m =
[[132 126 124 122 131 128 137]
 [140 128 118 123 131 121 145]
 [126 131 131 116 126 132 134]
 [124 134 129 112 134 116 123]
 [108 132 143 121 131 147 129]
 [122 129 141 121 131 136 127]
 [144 123 134 126 116 158 155]
 [110 143 132 127 143 130 129]
 [101 139 146 126 123 157 129]
 [117 136 130 121 141 123 125]
 [127 133 130 115 127 130 132]
 [112 134 140 135 138 145 132]
 [121 130 136 132 127 143 137]
 [123 130 131 118 126 132 131]]
m[0, -7]	132
m[-10, -3]	131
m[2, -2]	132
m[-9, -3]	131
m[-13]	[140, 128, 118, 123, 131, 121, 145]
m[-3, -5]	140
m[10, 1]	133
m[-2]	[121, 130, 136, 132, 127, 143, 137]
m[8, 2]	146
m[13]	[123, 130, 131, 118, 126, 132, 131]
m[-2, -2]	143
m[:, 0]	[132, 140, 126, 124, 108, 122, 144, 110, 101, 117, 127, 112, 121, 123]
m[8, 5]	157
m[7, 2]	132
m[-10, -6]	132
m[7, -1]	129
m[3]	[124, 134, 129, 112, 134, 116, 123]
m[-13, 2]	118
m[10, 4]	127
m[-9, 3]	121
m[-13, -4]	123
m[-6, 4]	123
m[4, 5]	147
m[:, 1]	[126, 128, 131, 134, 132, 129, 123, 143, 139, 136, 133, 134, 130, 130]
m[:, -4]	[122, 123, 116, 112, 121, 121, 126, 127, 126, 121, 115, 135, 132, 118]
m[-14, 4]	131
m[9]	[117, 136, 130, 121, 141, 123, 125]
m[:, -2]	[128, 121, 132, 116, 147, 136, 158, 130, 157, 123, 130, 145, 143, 132]
m[-12, 0]	126
m[:, -1]	[137, 145, 134, 123, 129, 127, 155, 129, 129, 125, 132, 132, 137, 131]
m[-8, -7]	144
m[5, 6]	127
m[-11, -6]	134
m[6, -6]	123

W =
[[132 123 124 131 131 117 137 113 131 139 114 126 134 129 131 126]
 [117 132 134 132 130 128 115 119 121 129 119 111 126 131 136 125]
 [127 145 128 133 146 118 119 118 130 127 108 119 130 131 128 127]
 [125 146 121 131 127 123 121 132 125 145 112 110 132 126 134 132]
 [125 141 120 132 146 113 119 115 132 134 107 118 135 133 131 128]
 [120 136 117 128 142 109 126 118 132 131 119 123 130 132 127 128]
 [123 137 115 131 144 111 124 117 135 136 112 119 136 135 130 128]
 [124 134 116 133 139 119 120 113 132 140 104 114 139 131 134 128]
 [121 135 120 131 114 145 130 137 124 131 103 120 137 116 140 129]
 [129 144 121 128 140 127 123 130 125 119 113 127 120 128 139 130]
 [125 132 116 134 137 120 121 112 132 142 103 114 140 130 135 128]
 [121 132 124 130 121 135 123 128 124 130 122 114 128 123 136 119]
 [133 122 121 134 133 118 128 110 131 145 104 126 139 121 136 128]
 [125 134 119 126 131 116 121 117 118 132 104 128 132 124 138 127]
 [129 127 117 134 136 117 124 108 131 143 102 122 140 124 135 128]]
W[0,0] => 132
W[:, -8] => [131, 121, 130, 125, 132, 132, 135, 132, 124, 125, 132, 124, 131, 118, 131]
W[4,5] => 113
W[1,14] => 136
W[0,-1] => 126
W[12,-4] => 139
W[1,4] => 130
W[:, -9] => [113, 119, 118, 132, 115, 118, 117, 113, 137, 130, 112, 128, 110, 117, 108]
W[2,3] => 133
W[7,-15] => 134
W[11,-15] => 132
W[9] => [129, 144, 121, 128, 140, 127, 123, 130, 125, 119, 113, 127, 120, 128, 139, 130]
W[-14,15] => 125
W[:, -7] => [139, 129, 127, 145, 134, 131, 136, 140, 131, 119, 142, 130, 145, 132, 143]
W[-11,8] => 132
W[-12,6] => 121
W[3,8] => 125
W[-8,15] => 128
W[4,-12] => 146
W[11,-16] => 121
W[:, 14] => [131, 136, 128, 134, 131, 127, 130, 134, 140, 139, 135, 136, 136, 138, 135]
W[-5,-11] => 120
W[-13,-8] => 130
W[5,-1] => 128
W[-13,10] => 108
W[3] => [125, 146, 121, 131, 127, 123, 121, 132, 125, 145, 112, 110, 132, 126, 134, 132]
W[-11,11] => 118
W[-8,-2] => 134
W[:, 1] => [123, 132, 145, 146, 141, 136, 137, 134, 135, 144, 132, 132, 122, 134, 127]
W[-9,-11] => 111
W[14,-16] => 129
W[-7,7] => 137
W[9,-11] => 127
W[-1,9] => 143
W[-9] => [123, 137, 115, 131, 144, 111, 124, 117, 135, 136, 112, 119, 136, 135, 130, 128]
W[13,-15] => 134
W[0] => [132, 123, 124, 131, 131, 117, 137, 113, 131, 139, 114, 126, 134, 129, 131, 126]
W[14,13] => 124

a =
[[134 130 124 111 107 131 118 135 131]
 [135 132 132 135 141 129 134 133 131]
 [132 123 136 120 119 132 126 133 135]
 [126 126 136 131 123 123 127 126 125]
 [113 129 121 137 141 127 136 122 122]
 [147 126 134 113 117 128 123 123 122]
 [147 132 125 132 135 129 136 132 126]
 [123 121 117 112 106 125 117 134 124]
 [131 121 136 120 118 129 115 140 123]
 [114 125 122 137 132 123 133 126 126]
 [119 122 129 137 134 130 133 139 128]
 [129 130 129 132 136 132 136 140 135]]
a[-12, -9] -> 134
a[3, -6] -> 131
a[-1, -1] -> 135
a[5] -> [147, 126, 134, 113, 117, 128, 123, 123, 122]
a[-7, -8] -> 126
a[9, 7] -> 126
a[:, -3] -> [118, 134, 126, 127, 136, 123, 136, 117, 115, 133, 133, 136]
a[-12] -> [134, 130, 124, 111, 107, 131, 118, 135, 131]
a[-1, 4] -> 136
a[:, -4] -> [131, 129, 132, 123, 127, 128, 129, 125, 129, 123, 130, 132]
a[-12, -1] -> 131
a[0, -6] -> 111
a[-2, 1] -> 122
a[10, -6] -> 137
a[0, 5] -> 131
a[9, 5] -> 123
a[-2, -7] -> 129
a[3, 6] -> 127
a[1] -> [135, 132, 132, 135, 141, 129, 134, 133, 131]
a[:, 8] -> [131, 131, 135, 125, 122, 122, 126, 124, 123, 126, 128, 135]
a[:, -6] -> [111, 135, 120, 131, 137, 113, 132, 112, 120, 137, 137, 132]
a[-2, 5] -> 130
a[-4, -3] -> 115
a[:, 4] -> [107, 141, 119, 123, 141, 117, 135, 106, 118, 132, 134, 136]
a[-5, 4] -> 106
a[-11, 4] -> 141
a[8, 3] -> 120
a[6, 8] -> 126
a[1, 3] -> 135
a[-9, -4] -> 123
a[10] -> [119, 122, 129, 137, 134, 130, 133, 139, 128]
a[-4] -> [131, 121, 136, 120, 118, 129, 115, 140, 123]
a[9, 0] -> 114
